Where one turn sends some rows of the set: a few examples, then the rows asked:
K506: [-15.8 -15.6  10.1 -18.8 -14.4  -8.4  18.4   6.0  -3.0 -13.4  -7.2 -15.5
 -15.9  -3.1  20.9   4.5  -1.1  -4.1   8.7   4.1  -3.0  14.3 -18.8   5.3
   9.2  15.8  18.7   6.6]
K470: [-13.7  -2.4 -21.8   6.9  14.8   6.3 -16.0 -36.0  11.8  -4.7 -11.9  11.1
  -4.0  -6.4   3.6 -17.3  -6.1   4.9  11.9 -14.3  -5.2  -5.6  23.0   0.4
   2.0  -9.8  -5.9  -1.6]
K122: [ 15.7  -1.5  10.0   7.2  13.3  -8.9 -17.8  11.5  17.1  30.2  -1.6 -15.8
   4.2  24.4   2.1  -6.0  -1.2   3.8  -5.2  -1.0  -0.7   0.7  -4.8  19.8
 -18.8  -9.8 -11.5  20.2]
K534: [ 10.3   2.5   4.8  10.1  10.1   1.2 -23.0  11.2  18.3  32.7  -6.6 -13.8
   4.9  19.2  -1.6  -1.8  -9.1   4.6  -3.0  -1.2   5.2 -13.5  -6.4  13.3
 -17.9 -11.3 -12.4  11.1]
K67: [ -0.6  -1.9 -26.7   5.4   3.1   6.0 -12.9 -32.3  13.2  -3.3   1.4   2.1
  -4.6 -12.3   0.9 -15.2 -16.1   2.8   6.2 -20.8 -21.6  -0.1  17.1  -0.5
  -0.6 -11.3 -11.9  -3.9]
K251: [-14.4 -23.8  12.6  -9.5 -16.1 -14.3  11.4   4.2  -2.2 -12.6   7.6  -8.4
 -26.3 -10.8  12.6   3.7  -2.7   6.5   6.7  -3.0  -1.7  11.4 -23.7  -6.5
   3.7   8.1  19.3   8.4]
K532: [ 25.2  16.2  14.7  -5.7  -8.8 -24.9  -4.9   4.6   4.8 -18.0   1.6   2.3
  13.6  12.3 -11.6 -13.5  26.0   9.6  -7.3 -14.3  13.0  -9.3  -8.0  -7.8
  -7.2  11.7  -1.5  12.6]
K600: [-14.4 -20.0   7.3 -17.7 -16.2  -9.6   8.5   6.9  -3.6 -20.1  -3.3 -10.9
 -15.7  -5.8  15.8   8.4   2.5  -0.2  11.2  -7.8   5.1  14.7 -23.9   0.0
   7.1  10.4  21.1  -0.4]
K994: [  3.8   5.9  20.5   4.9   4.5  -0.6 -20.9  12.3  22.7  24.7   0.1 -11.0
   6.6  15.8   1.9  -3.7 -13.9  -5.9  -3.3  -4.6  -2.5   1.7   2.2  20.7
 -20.4   1.4 -18.9  13.6]
K427: [ -0.8   9.3 -14.1  19.6 -12.0  -8.8   5.2  -0.5 -15.4 -23.1  -1.0  -2.9
 -13.2  22.4  -4.6  19.1   1.8  -7.6  -7.4  -3.7 -16.1  -1.0  14.1 -22.5
  15.5  -8.3   4.3 -16.0]
K493: [ -0.8 -18.0 -15.6  -0.1 -13.4  -0.1  -0.2  -3.0 -13.6  22.6   7.1  -0.1
  -0.3 -11.3  29.4  -0.4   8.4   8.6  -6.3  -1.9  28.3   0.0  18.3  21.3
  -4.9  18.3   5.3   8.2]
K68: [  4.2   1.1 -17.6  19.8   7.0 -17.4   4.9  -5.0 -12.2 -15.5  -9.7  -9.0
  -9.6  22.6  -9.1  17.7   3.8 -18.7   3.0   4.2 -19.7  -2.3   7.2 -18.4
   6.1  -0.9   2.7 -17.2]
K241: [  4.3  12.9 -10.8  13.5   2.4 -13.6   9.3  -2.1 -17.7 -16.0  -3.1  -6.0
  -6.5  19.3  -6.9  16.8  -4.4 -10.4  -4.4   1.4 -20.9  -1.7   4.8 -23.3
  15.9  -5.7   1.3 -15.3]
K134: [ 24.4   9.5  19.4 -10.1  -7.5 -21.3  -5.0   2.2  18.8  -7.1  -3.8  -1.5
   0.5   8.6 -20.7  -4.2  25.0   7.4   1.8 -18.3  19.7  -8.7  -5.6 -10.8
   6.5  10.6  -0.5  12.8]
K720: [ -4.7   0.2 -20.7   4.4  10.8   9.3 -14.4 -35.9  13.8   1.1  -1.4  12.9
   0.9 -10.1   9.0 -11.6 -14.7   4.3  -1.5 -20.3 -11.2  -9.6  16.9  -1.1
   1.1 -12.8  -4.8  -8.0]
K246: [ -5.4 -19.3 -10.0  -4.1 -13.8  -2.8   5.5  -0.8  -7.0  26.9  12.2  -7.6
 -12.6  -0.3  36.8   0.1  11.9   7.2  -8.5  -0.5  21.0 -14.2  24.3  10.1
  -5.0   8.1   9.9  -0.7]
K888: [ -3.3 -27.3 -16.5   2.4  -9.9  -1.7  -1.1  -5.4 -10.5  11.0  11.0   2.5
  -4.9  -6.6  37.2   6.8   7.4   2.3  -8.3  -5.4  30.8 -12.7  14.8  17.9
  -1.8  10.8   5.1   4.6]
K662: [-12.9  -2.0 -24.3   9.1   1.0   8.3 -13.0 -31.1  18.0  -2.5  -0.4   8.8
  -8.5  -6.2  11.4 -15.4 -10.2   4.5  -4.1 -18.7 -15.6   5.3  15.3   3.4
  -3.0 -15.9  -4.5 -10.1]
K590: [  5.3 -10.0 -25.2 -16.3 -24.5 -11.9 -21.4  -1.3   3.8 -10.9  -6.2  17.3
  -3.7 -11.9  -3.5 -13.8  -7.5 -22.2   4.6  16.9 -12.3  -5.6  -1.0   9.4
 -17.3  -1.9  -7.4   5.7]
K43: [ 12.3  -0.4   6.4   2.2   2.5  -6.8 -20.3  10.8  20.1  33.0  -7.9 -10.6
   1.7  17.5  -2.8  -7.1 -15.3   4.4   2.0  -6.0   1.8  -0.8  -1.2  21.8
 -17.6  -9.0 -12.4  17.2]
K670: [  3.5  -3.3  -9.1   8.2  -6.3 -13.3 -14.1  19.5  13.9  -2.5  16.1 -23.6
   4.7  -8.2  14.8   6.7  10.7   7.1  -0.3  10.7   4.3  13.1   8.4 -15.6
 -15.7 -32.9 -16.7   9.2]
K182: [-16.6 -15.1   9.9 -17.0 -13.6 -16.6  10.8  13.3  -8.1 -10.4  -5.2  -7.1
 -11.9  -7.2   8.8  10.5  -0.6   3.2   8.0   1.7   0.4  13.8 -23.5   9.6
   3.7  16.4  24.4  -0.8]
K816: [  3.6  11.1  -4.1 -20.8  24.8   1.3  -7.6  21.8   8.3   3.7 -10.2  -5.6
 -23.4  -7.6  14.6   6.8  -2.7 -11.1   1.6  13.4  -0.9  -4.0   2.3 -16.9
   2.6   5.7  27.4  18.8]
K145: [ 25.2  13.3  15.9  -9.8  -9.0 -29.3   3.1  -3.2   9.7  -7.2  -4.3   3.0
   4.5  14.0 -23.7  -2.1  23.1  10.4  -6.6  -9.7  16.8  -5.6  -7.2  -7.4
  -2.7   7.8   3.7  13.3]
K77: [ -3.5   2.2   5.4 -15.8 -13.9 -10.1 -10.0   7.6  35.5 -13.9  10.4 -13.8
   4.1 -16.3   2.9  12.7  21.9   6.0   3.7  -1.0   8.3   5.1  15.2 -22.4
  -5.6 -18.2  -6.5  -8.1]
K876: [ -9.2   5.1 -10.1 -16.0 -24.3 -18.9  -8.2   0.1  -9.9  -7.8  -4.5  21.9
  -3.3   5.2  -6.6   1.3   4.1 -25.7  -5.9  29.0   4.0  -3.6  18.7   0.9
   0.5  -0.8  -9.7  10.4]
K163: [ -5.2 -23.1 -16.2  -0.4  -8.6   5.6   1.1  -4.1 -10.5  18.9  10.6  -4.4
  -5.0   1.8  38.8   4.0  10.9   4.6  -6.2  -1.0  28.6   0.8  19.2  16.5
  -4.4   6.8   2.5   3.7]
K28: [ 15.9   1.1 -21.4  -4.5  29.2  -6.2  -9.9   4.2  12.0   6.4  12.7  13.5
 -20.7 -15.3  15.4  11.2   6.3  -6.7 -11.9   7.6  18.6  -7.1  -1.0 -11.3
  -9.4  10.5  16.1  17.4]
K571: [ 20.4  19.3  16.4  -8.8  -4.0 -19.9   0.8  -8.2  14.8  -5.1  -6.2  -5.6
   2.8   9.3 -23.1  -5.4  25.9   8.2  -5.7 -12.0  16.1  -8.3 -15.0 -17.1
   0.9   7.2   2.9  12.1]
K201: [ -5.6   8.9 -11.0  10.3   3.1 -19.4   3.4  -6.3 -17.6 -17.5  -2.2  -2.4
  -4.8  23.3  -8.4  21.7   2.6  -7.3  -8.4   0.3 -17.7  -8.3  16.5 -17.3
  14.0 -10.9   0.0 -12.1]

K662 goes to K182
K994 goes to K68
And these:
K134 goes to K67
K145 goes to K720
K590 goes to K816

